One turning vector, and how many ticks it has turned
The counts run from 0 to 316.
[-28 -33   7  -9  -8 -21  -2   1 -16  -1  47   4  30   3  -3  -6   0   8
 -11   8   7 -15 -29 -20  -7 -21  -8  -8  30 -21  11  14   8   6 -37 -11
  23   7  32 -17 -14  22 -22  13   5  17  -4  -1  17  18  -6 -16   3   4
 -30   5  32   9   9 -24 -33]
80
[ -3 -53  -9 -16  -3   0 -13   1   2  -1  28  -4   3   8 -11   1 -27 -30
  19 -21 -21 -27 -36   3  18 -22 -22  16   9  12  15  -3   5  21   6  -9
   9   0  26 -19  -8   8 -25  14   6  13  -6  29  36  17  -5  -3  -9   0
 -16   9  26   0  -8 -27 -39]
22
[ -5 -40   6 -15 -14   2   2  -5 -10 -18  42  14  12  28 -11   4  -8 -26
  -1 -19 -22   2 -13 -13  11 -18 -25   4  11  18   4  -2   3  27  17  13
  27  20  19 -11 -24   9 -20  11   3  11 -13 -10  26  28  10  -9  -2   9
  -6   6  48  19   7  -6 -44]
0
[ -8 -31   2 -25  -2  -9 -17 -19  -8 -17  44   6  -5  11  -6  10  -4 -13
  15 -18 -41  -5 -34 -11  21 -24 -19  -9   9   5  15  19  14  30  15   2
  26 -16  20  -1  -2  10 -14  13  -4  -6  -6  20  16  21   2   2  10  -2
 -16  -3  45  15 -15  -4 -43]
128
[-17 -25  -3 -30  -5  12 -33  -7  -2 -11  38   3   9  24 -11  -5  -4  -2
 -13  -3  -5  17 -40 -17   5 -18 -13   3  19  -9  -5  30   2   9   1  12
  22  14  25  -5 -26  38 -18   5  -3  20 -10  -4  13  20 -16 -13  15 -18
 -14   3  41  15   2  -7 -44]
222
[ -3 -32 -19 -28   2   4 -11 -12  -7 -23  33   8  -2  13 -29  -4 -19 -21
  13  -8 -21 -10 -16 -15  10 -23 -21  -5   9  10  11  16   7  29  -3  11
  20   5  29  -4 -28  19 -32  16  24  10 -20  16  19  22  -9  10  -3 -16
   6   3  26  20  10  -8 -49]
137
[-21 -37   8 -10  -3 -13 -15  -2 -18 -11  37   7  -5  15  -9 -13   0 -19
  21 -22 -25  -1 -33 -11  18 -32  -3 -15  21  -3  14  11   9  18 -10 -17
  16   2  34 -18   4  14  -2  12   4   3  -5   7  28  28 -10 -12  15  -3
 -39   6  37   1 -15 -16 -32]
111
[ -7 -25  -7 -20  -4  15 -17   4 -13  -6  16   0  36   7 -41   8 -30  -4
   5   2  -8 -29 -24 -24  -1  -9  -6  -1  10 -14   7  15  14  16  -9  -1
  13  -3  26 -21 -29  22 -36  26  14   7 -12  -1  24  10 -21   0 -16   1
 -11   3  16   5  12 -37 -46]
51
[-24 -42   7 -17 -15  -5 -23  -4 -10 -15  42  15  13  18 -11  -2   8   3
  -7 -10 -10  16 -22 -15   3 -17 -13   1  27 -13   3  16  -1  10 -13   3
  22  14  20 -11 -16  31  -5   6  -8  16  -4 -19   7  36  -4 -22  25  -2
 -25  -2  49  18  -8  -7 -39]
99
[ -7 -50  -2 -28   0 -22  -7  -9  -3 -11  53  12   0   1   1  10  -2 -19
   4 -20 -37  -7 -27   1  21 -20 -28   8  11  11  21   3   4  31   3   4
  20   1  19  -7   1  10  -8   7  -5   4  -8  21  19  27  14  -2   3   1
 -16   0  37  12  -9  -1 -41]
7
[ -8 -47   0 -30  -1 -18  -6  -8  -3 -12  51  10   3   6   1   9  -3 -23
   1 -20 -38  -5 -28  -1  22 -18 -28  10   8  16  19   4   5  31  10   6
  19   7  19 -10   0   9  -8   6  -7   4 -10  18  21  28  16  -3   0   2
 -15   3  38  10  -6   0 -41]
6
[-17 -37  11  -1  -9  -7 -12  -7 -18 -14  36   7  -6  20 -13 -13  -1 -15
  23 -22 -21  -5 -30 -16  12 -34  -6 -19  24  -6   8   7   8  17 -10 -16
  18  -3  30 -14  -3  10 -10  18   5   6   0   2  26  28 -14 -13  19   1
 -35   2  44   8 -14 -19 -31]
113
[ -2 -59 -15 -18  -3  -6 -11 -11  -1 -19  41  18  -6  10 -26  -3  -7 -15
  11 -14 -14 -13 -11  -6   1 -26 -31   7  23   4  13   0  -5  26 -15   2
  12   8  20 -10 -20  13 -23  19  15  22  -8  12  12  31  -7  -5  10  -7
  -3  -1  28  25   4 -11 -43]
14
[-16 -21  12 -16 -12 -10 -10  -6  -9   4  39  -5  46  -2  -8  23 -12  15
  -9   6 -17 -29 -37 -24  -2  -7 -11  -5  13 -23  11  19  21  14  -3  -3
  31 -23  17 -11 -12  13 -27  20 -13  -2   2   1  14   2  -1  -7  -9  17
 -21  -6  39   8   1 -28 -41]
61
[ -7 -58   4  -9  -8  -4 -20   2   2   6  29   1  21   0 -18  11 -18  -6
  11 -14 -11 -35 -36  -3   2 -19 -19  13  21 -14  14  -4   5  12  -8 -18
   8 -18  16 -22  -4   8 -20  23  -9  13   8  14  22  13 -15 -16   0  12
 -29  -1  29   3 -11 -40 -37]
301
[ -5 -25   4 -23  -6   8 -17  -9  -9 -13  34   2   1  25  -9   5 -13 -27
  11 -25 -38   3 -35 -13  25 -20 -15  -3   4  15   6  14  13  27  31   8
  25   4  24  -8 -10  12 -14  11  -3  -3 -11   8  31  20   2  -2  -1  -2
 -16   6  46   9  -8  -7 -42]
124
[-12 -42 -12 -24  -1  -5 -27  -6  -7  -9  25   4  22 -11 -35  12 -18  12
  14  -1 -20 -32 -26 -15   2 -12 -10  -3  13 -25  21  17  15  19 -21  -9
  11 -27  22 -14 -12  20 -27  23   5   1  -2  13   7  14 -19   1   1  -2
 -17 -11  18  11  -6 -31 -45]
45
[ -4 -57 -11 -25   3   1 -16  12   0   1  28   4  22  -1 -22   4 -24 -24
   4 -13 -13 -26 -30   2  13 -14 -19  24  11   2  17  -4  -1  18 -10  -8
   2  13  26 -29 -10  18 -19  12   5  19 -10  18  32  19  -9  -6 -15   1
 -21  11  10  -3   2 -31 -41]
295
[ -3 -45  -2 -14 -14   1   9   0  -7 -12  35   6  26  17 -13  12 -20 -23
  -1 -12 -16 -18  -8 -10   7  -9 -29  16   8  16  11  -8   5  26  13  12
  25  15  16 -15 -27   5 -32  15   6  13 -12  -1  28  24  14  -2 -14  14
   3   6  39  16  11 -17 -46]
275
[ -5 -57   5  -5 -15   4 -23  -2   3   2  27   4  24   4 -23  13 -17   1
   8 -12  -7 -31 -33 -10  -5 -19 -20  11  24 -18   7  -2   4   9  -5 -13
  11 -17  11 -18 -12   8 -22  25 -10  17  11   5  17  13 -18 -20   5  13
 -21  -5  33   9 -10 -40 -40]
303
[-13 -34  -9 -14   0 -12   2  -8  -6  -8  35 -12   2   3  -4  -1 -24 -19
  22  -9 -23 -33 -31  -7  15 -20 -17  -1   7   7  21  11  18  24  -2  -7
  23 -12  32  -9  -9   5 -37  16  13   0  -8  35  31  13   2   9  -9  -5
  -8   4  32   7  -5 -23 -39]
144
[-16 -28   6 -22 -12   5 -29 -13   1  -5  46   3  11  21  -6   0   4   6
 -11  -3  -3   8 -43 -17  -2 -24 -18  -4  24 -15  -6  25   4   6  -1   6
  25   0  20  -1 -21  28 -19  12  -9  21   0  -3   8  15 -15 -19  20 -10
 -17  -2  50  19  -4 -10 -39]
219
[ -3 -55  -4  -9 -16  10 -24 -11   8  -9  24   1  11  11 -25  13 -22  -2
  14 -14 -13 -24 -25  -8  -2 -14 -28  13  16  -6   8   2   6  16  10   0
  17 -20   8  -7 -21   8 -31  22  -5  16   7   8  13  18 -13 -11   8   4
  -3 -11  41  23 -11 -29 -45]
30
[ -4 -33  -3 -41   0  11 -40   5   1   1  26   3  34   1 -23  23 -18  -5
  -9  -9 -27 -10 -46  -8  17  -6 -11  16   4 -12   9  19   9  18  12   0
   8  -5  17 -20  -9  29 -10  12 -17   2  -8   6  20  10 -12  -7  -9  -1
 -26   1  21  -5  -8 -24 -47]
313
[ -6 -42   1 -29  -3  -9  -5  -4  -6 -11  47  10   8  14  -1  10  -8 -27
  -3 -22 -35  -2 -25  -3  23 -16 -26  11   7  21  14   3   5  30  15  10
  23  16  19 -11  -8  10 -12   5  -5   6 -12  10  26  28  18  -3  -5   5
 -11   8  40  10  -2  -1 -43]
4
[ -8 -47   1   1 -16  -9  14  -7 -12 -17  38   9  17  15 -17   4 -13 -13
  12 -10 -12 -28  -3 -18  -4 -19 -26  -2  18   5  12  -6   8  23  -5   4
  29   1  19 -11 -26  -2 -35  22  14  12  -5  -1  22  25   7  -4  -3  15
  -1   0  43  25   9 -21 -41]
271
[ -6 -35   7 -21  -3  -8 -16  -4 -12   0  50  20  24   4 -24   3   4   3
 -12   0  -4 -12 -35 -21  -7 -28 -13 -13  32 -22   4  10   0  13 -30 -11
  12   4  24 -16 -12  21 -10  23   3  18  -3  -1  15  12 -22 -19   6   3
 -35   3  21   9  12 -24 -37]
201
[ -6 -30   7  -8 -15  18 -13  -8 -15 -18  28   8   1  37 -23  -6 -13 -25
  14 -22 -19   4 -24 -20  10 -28 -14 -10  17   9  -4   7   5  22  17   5
  23  10  22 -11 -23  10 -19  19   8  11  -9 -10  27  25 -14 -10  11   0
 -14   5  48  16  -1 -14 -42]
119
[ -8 -61  -4 -25  -6 -24  -6  -6   4  -6  50  10  19 -10  -3  19  -7  -4
  -3 -10 -28 -24 -22   2   8 -10 -30  19  13   0  25  -1   5  26  -6   0
  19  -8  13 -12  -2   9 -16  12 -11   7  -1  19  10  25  16  -6  -1   9
 -12  -6  33  15  -7 -13 -43]
283
[  0 -39  -2 -32  -6  22 -38   4   3   0  21   4  36  11 -30  21 -23  -7
 -10 -11 -15  -9 -37 -11   9  -5 -15  22   6  -9   0  11   5  15  16   5
   9   2  12 -21 -22  26 -17  15 -12  13  -7  -4  20  13 -16 -14  -8   2
 -16   0  26   2   0 -27 -48]
310
[-17 -55 -15 -17  -7  -4 -10   6 -10 -15  21   7  35  -5 -35   6 -20   5
   5   2  -4 -27  -5 -14  -3  -2 -13  13  16 -14  20   4   7  16 -30   0
  13   0  21 -23 -27  25 -31  16  13  14  -9  -4  10  29  -6  -1  -4   4
  -6  -5  18  14   7 -30 -44]
169
